In the rows, zero is written as 100.
One turn moves each row of this set onto another row. After a few examples, where does it send each row asked below?
q_269:  98  83  96 102 105  94  86 118 127  93  77 113 134 100  98 118  94  99 108 130  96  82  80 108  62 101  98 126
q_540: 109  94 127 145  94 123  85  93 119 113 105 139 123 110 111 113 117 117 109 110  60 108  76 106 107  76  95 115
q_929: 100  98 106 134 117 114  83  77 108 124 128 103 106  92 140 114  91  84 127 110 109 102 101  89  96  71 122 113
q_219: 105  72 107  93 102  88  62  82 113 126  82 108  93  90 113 117  72  76 120 106  99  82  95  92 109  64 110  86
q_963:  83  85 101 113  88  88 101 131 133 106  81 125 128 114  85 111 111  92 105 121  90  84  89 107  72  96  97 132
q_459:  82  96 108 107 126  85  90  93 105 112 100  83  90  73  85 100  99 101 105  89 114  70  83  79  95  88 133 115
q_130: 121 104 102 147 123 102 115  96 111 103  87 104 118 109 107 100 116  65 133 112 108  61 116  87  85  91 102 120
q_864:  94  76 112 100 115  88 109  94 114 105  91 113  99  71  95  83 125 103 106  89 117  72  80  82  99 104 120 137
q_371: 110 105 102 115 103 100  79  99 121 135 129  93  97 103 104  83 121  91  92  95  99  71  98  71  83  50  93 106
q_430:  94  52 113 116  96 115  84  91 129 128  89 118 145 118 125  86 100  91 104  86  72  81  91  99  95  95  83 124
q_977: 111  81 101 139  88  99  84 104 114  83 104 106 102  95 106 104 126 125 115  89  87  90  80 112  71 117 121 121
q_660: 118  87 110 108 122 119  82  85 114 111 100 111 148 119  93 106 111  94 132 106 103  55  80 123 101  79 138 121
q_934:  99  77 109 150 112 106 122  95  99 121 123  97  92 117 104  74 132  86 118 106  97  81  90 129  97  95  94 123
q_328: 101  63 102  96  91  83  65  81 108 127  82 106  83  94 108 115  75  82 115  96 103  83  90  89 114  65 105  93
q_82:  84  97 116  84  86 109 103 103 153 132 117 110 100 112 125  94  94 100 114  98 115  78  71  99  82  92  96 115
q_799: 106  86 124 122 119  88  97 116 102 167  90  98 100 102 114  93  89  75 114 115  92  82  97 106  71 108  85 112
q_90: 105  88 121  98 128  89  90  85 106 104 130  72 112 140 102 100 109  81 135 112 108  87  82 102 115 101 105  99
q_241: 115 109 114 106  94  95 101 101 139 130  96  80  92 118  80 119  84  95 112 103  84  84  92 115  93  92  86  73
q_923: 114  70 110 139 111 108 116 117 104 123 124  83  93 108  75  82 126  88 125  94  89  87  88 120 102 101  87 115
q_491: 108  95 113 122  70 122  75 101 122 144  77 120  97 103  91 102  87  78  99 117  90  85  79 133 112  94 122 113
q_969: 106  80 110 129 123  94  92 112 107 170  93 108 116  99 111  91 112  64 104 122  85  90  98 105  86  93  81 109
q_979: 109  80  75 135  82  84  93  94 124 101  92 100 114 140 106 135 103  96 125  91  73  93  84  81 101  84  87 111
q_441: 109  93 114 105 106 113 104  80 120 111 110  89 117 102  91 110 154  93 131 105  68  85  78  94 122  88 132 110
q_900: 106  94 129  95 123  91  99  98 117 119 120  90 104 143  98  84 109  76 124 128 118  83  76  97 122  79 106  98
q_89: 130  66  93 110  96  80  94  95  90 128 126  94 108 131 105 101 103  85 101  80  71  80  95 106 118  76  91 113
q_19:  82  89 109 107 129  88  98  96 114 110 103  92  95  73  86  95 110 105 104  91 113  75  76  72  93  92 131 122
q_396:  99 120 113 117  81  95  67  91  90 121 101 123 122 123  93 101  94  79  90  98 101  55  71  97 102  77  80 114
q_404: 107  96 120 143  98 111  63 114  76 136 112 103  99 102  91 112 137 105 111 118  92  67  73 116  99  77 112 106
q_278: 105 103 120 102 100  98  62  89 101 126 107 108 141 131 103 109 107 109  88  84  91  71  62  95 111  77  84  90
q_926: 112  61 104 113 126 119  90  92 117 141 101  73  93  95 122 105 108 101 116  82  93 100  96  79 113 105 108 117
q_829:  94 108 121 146  97 120  83 114  73 118 105 114 100  90 115 101 124  99 108 127 102  63  73 111  94  77 108 108
q_43: 109  82  97 140  73 101  89 119 110  96 102  99  92 103  90 100 136 116 120  88  77  89  79  85  76  94 114 118
q_104:  89  95  96  96 107  99  82 109 127  93  81 107 131  93 103 113  88 111 104 129 101  83  78 102  68  96 103 126
q_356: 125 102 115 130  79 129  86  93 110 118  88 140 113 117  92 116 127 102 110 106  72  95  76 106 112  77  81 127
q_171: 135 101  95 109  89  99  87  82  94 100  72  86  97 106  90  99  94 115  92  98  92  57  85 111  97  93 119 131
q_555: 102  70  81 128  83  82  74  74 140 116  88  95 117 125  93 131 100 105 125  95  75  97  89 102  93  82  97  96
q_731: 110  92 116 114 120  83  97 115 103 155  89  98 101 109 114  93  76  74 115 113 103  78  93 105  65 109  83 123
q_324: 111 115 113 125 118  95  85  75 111  99  80 119  93 119  92 122 111  73 135 119  74  94  69  91  91  75 122  91
q_184:  96  64  94 103  94  89  78  82 104 112  87 111  66 103 126 108  78  86 108  84  98  93  92  85 101  76  97 117
q_414: 120  70 101 114  97  74  88  95 116 141 127 112 107 140 112  95 115  86  96  80  91  81  98 105 128  71 101 107
q_335: 103  73 120 101  79 113  98 100 114 130  90 106 131 122 123  90  92  97 106  83  76  94 101  94  84 101  74 130
q_612: 107 112 119 106  89  95  66  88  94 121 100 120 132 130  91 101  97  87  86  96 101  58  67 100 105  85  76 115
q_914: 114  52 110 120 112 106  88  82 130 141  97  92  95  96 126  90 109  85 114  97  85  94  83  93 127 119 111 120
q_320: 105  97 126  94 121  98  87  95 119 125 116  96 115 134  93  77 109  75 116 132 127  73  74  99 126  75 106 106
q_475: 114 122 112 117 122  93  83  86 119 103  85 114  93 127  81 119 109  75 134 121  81  84  68  93  89  75 123  91
q_804: 100  88 126 114 102 106 109  73 127 118 120  99 110 102 103 102 140 117 132 111  74  86  59 101 125  98 118 113
q_261:  95 112 128 138  97 118  91 118  77 122  95 114  92  91 121  97 115  94 113 132 106  63  79 111  89  85 111 107
q_456: 110 109 119 124 106 100  91  67 113  97  72 104  90 119 101 113 100  96 141 118  80 115  70  92  94  93 116  96

q_459 -> q_320
q_491 -> q_171
q_540 -> q_43
Now find these:
q_969 -> q_184
q_328 -> q_612
q_414 -> q_335

